One vector is turned by the same rotation once a tick. Each row is the vector after some number of ticks, and that number follows the row.
The counts run from 0 to 285.
-6,6,-26,1,-13,1,23,4,13,-30,-13,-11,5,9,14,-3,26,20,-34,16,-26,3,-2,-16,11,3,20,33,-25,12,6,-45,-2,-1 | 121
-29,8,-24,2,-18,42,-17,8,-2,-9,-12,-24,10,-4,-27,-30,-6,11,-29,-20,-9,7,-9,10,14,9,-9,24,-20,-16,-5,-17,17,-4 | 23
-42,13,-11,11,4,21,-1,12,0,12,-8,-18,5,-15,-19,-22,-7,48,-7,-1,-17,-2,29,12,2,1,-8,5,-39,9,-10,-26,26,12 | 126
-14,-12,-16,-19,-11,-31,-14,-6,15,-28,-31,-11,-11,21,12,-3,-1,14,-12,7,-7,13,-15,-2,-19,22,13,11,-14,25,31,-17,27,6 | 215
-9,-22,-17,-13,9,-19,-21,22,34,0,-13,-22,2,-1,-1,-13,1,2,-6,-5,-43,10,-16,-25,-2,10,-11,0,-37,7,17,-21,21,2 | 219
-21,22,-3,25,6,6,-7,5,9,14,-7,-21,16,12,-10,17,-7,-8,-9,-38,-3,11,-3,-5,24,-1,6,42,-18,-33,-27,-13,1,23 | 242
-19,-8,-35,-4,-27,30,-9,4,-1,-17,3,-11,24,-9,0,-23,0,6,-26,-22,-16,23,-8,-3,0,23,4,32,-14,14,-13,-37,-7,10 | 224
-20,-18,1,-4,-10,22,-27,3,-7,15,13,-14,34,-11,-31,-23,-16,10,-15,-12,1,-6,-8,34,-17,-7,-8,19,-35,16,-19,-22,15,-4 | 167
5,17,27,10,-24,23,-15,-18,-4,-45,-27,-12,-3,26,-39,18,7,4,-15,-9,2,0,-38,13,9,6,2,14,1,-3,-2,4,22,7 | 190
-9,28,9,25,2,11,2,-5,-3,-15,-5,-6,-8,28,-8,39,12,25,-14,-14,15,-1,-4,19,-4,-15,13,41,5,2,0,2,20,12 | 29
-14,-6,-3,-17,-18,35,-21,-11,12,-7,-15,-28,3,8,-12,-24,11,4,-39,-18,-13,10,-37,5,-9,12,-17,17,-5,22,0,-26,17,5 | 6
-5,-1,-4,10,17,-30,-11,-4,9,-13,-2,1,5,17,16,40,-9,-18,-20,-13,15,0,-19,18,-18,-14,22,49,-3,7,-2,-15,16,2 | 156
13,4,17,15,-16,4,1,2,19,-39,-10,-11,9,8,-15,27,-1,-3,-6,-26,-26,3,-14,-25,38,-4,10,31,-30,-27,-2,-7,-23,-4 | 79
-5,7,28,16,18,-22,2,15,17,-42,-28,-7,-4,17,-26,34,10,1,6,12,-22,-11,-12,0,10,-4,-1,-10,-16,12,17,8,37,8 | 194
26,-18,14,1,-7,-11,10,12,25,-21,-3,-6,14,4,1,16,21,-4,-30,-15,-16,-13,-20,-13,13,-10,11,40,-31,-1,1,-35,0,-13 | 280
-16,-1,17,20,23,-27,-28,-4,0,11,-11,-15,-10,13,-4,32,-2,-7,-1,7,5,-18,-19,17,-24,-11,-8,19,-14,23,-5,-10,40,8 | 50
-16,12,-5,-17,-20,29,2,10,8,-17,10,-5,-1,16,-23,-26,-2,53,-12,-31,-4,10,8,10,-4,3,9,30,-25,-19,7,1,20,7 | 130
-2,0,-6,3,2,-19,-11,20,25,-10,-18,-28,-13,-10,-11,-3,18,14,-26,-3,-35,-2,18,-29,31,-12,-9,23,-33,-4,12,-24,27,-4 | 18
-34,14,21,1,0,-19,-21,-26,13,-8,-1,5,-6,20,-23,15,-39,27,9,-3,2,6,1,32,2,9,6,3,-23,11,-2,14,14,17 | 90
-37,-8,-13,-11,6,-44,-29,-5,24,15,4,-18,1,-1,4,10,-20,12,4,-12,-11,32,9,13,0,23,-1,25,-14,28,-3,-13,19,26 | 217
-15,21,5,28,18,32,-11,10,6,5,6,-23,4,2,-25,16,6,9,-11,-25,-12,4,-6,18,19,-15,-25,23,-11,-11,-23,-10,16,14 | 25
-17,22,-11,13,-7,-6,2,6,-11,-33,-38,-14,0,15,-18,8,10,23,-25,8,13,-4,6,20,-10,7,29,5,-1,-6,8,-11,47,9 | 31
-11,21,11,7,-16,-10,-2,-32,-4,-42,-24,7,-13,27,-22,-6,-8,32,4,18,-8,-6,-17,-4,-7,7,5,1,-43,17,25,-5,14,-2 | 88
-20,3,-26,19,12,-2,14,9,15,-36,-14,-9,37,7,3,-3,-13,-10,-2,14,-44,7,-23,1,-5,0,-1,-4,-9,22,-12,-29,1,2 | 101
4,-4,9,-10,4,14,12,28,30,-21,-8,-13,-5,13,5,17,40,24,-33,-2,-21,-8,-18,-6,-4,-9,-10,9,-4,25,9,-22,38,4 | 10
-17,-22,-13,-26,-14,-24,-22,13,7,-16,-2,-6,11,-13,-11,-16,-20,-6,-16,-15,7,12,-1,6,-27,14,27,24,-44,3,11,-17,14,-6 | 56
-21,-9,5,26,-20,11,-6,-6,-11,-11,4,-12,34,-7,-23,15,8,13,-7,-2,12,6,-9,40,-6,12,1,37,-9,33,-33,-36,-2,10 | 65
-3,-12,-24,-4,-25,21,-11,-3,3,-19,-8,-19,2,11,3,-8,9,0,-23,-15,-22,26,-29,-19,9,11,-1,33,-24,6,9,-37,-11,6 | 223
-4,28,4,40,2,14,2,-15,-12,-14,-18,1,-11,25,-1,24,11,22,-17,6,-5,-16,-26,-12,-2,-11,7,28,-25,-11,7,-22,0,7 | 247
-6,22,5,23,-12,5,-7,-6,-4,-27,-33,-7,-20,27,-13,25,19,10,-21,-1,14,-4,-11,10,4,-2,11,25,0,-6,8,-2,30,12 | 30
-9,14,-3,0,3,-10,-12,20,21,6,9,-7,-10,5,5,21,1,29,3,-38,-9,9,16,-24,20,-4,14,38,-36,-24,9,-3,3,12 | 238
-31,1,3,31,17,-16,-21,0,-10,4,-2,1,10,9,-4,23,-19,6,-3,3,27,-4,-19,41,-33,-5,1,23,-2,28,-9,-6,27,15 | 49
-1,-26,-13,5,-5,12,-6,43,5,-8,17,-8,41,-26,-7,-7,-5,-5,-11,-14,-16,-2,-15,-8,-13,-6,2,16,-42,7,-10,-27,-4,-16 | 60
-10,12,-11,20,-19,13,10,-11,-2,-44,-4,-1,30,1,-32,5,-16,4,-7,-16,-1,14,-3,23,14,16,17,26,-10,-5,-15,-22,-14,9 | 81
-28,13,10,14,14,7,-14,4,14,23,7,-18,-7,-2,-5,6,-6,54,-1,-12,-17,-11,23,3,15,-12,-22,23,-27,4,-16,-16,16,10 | 127
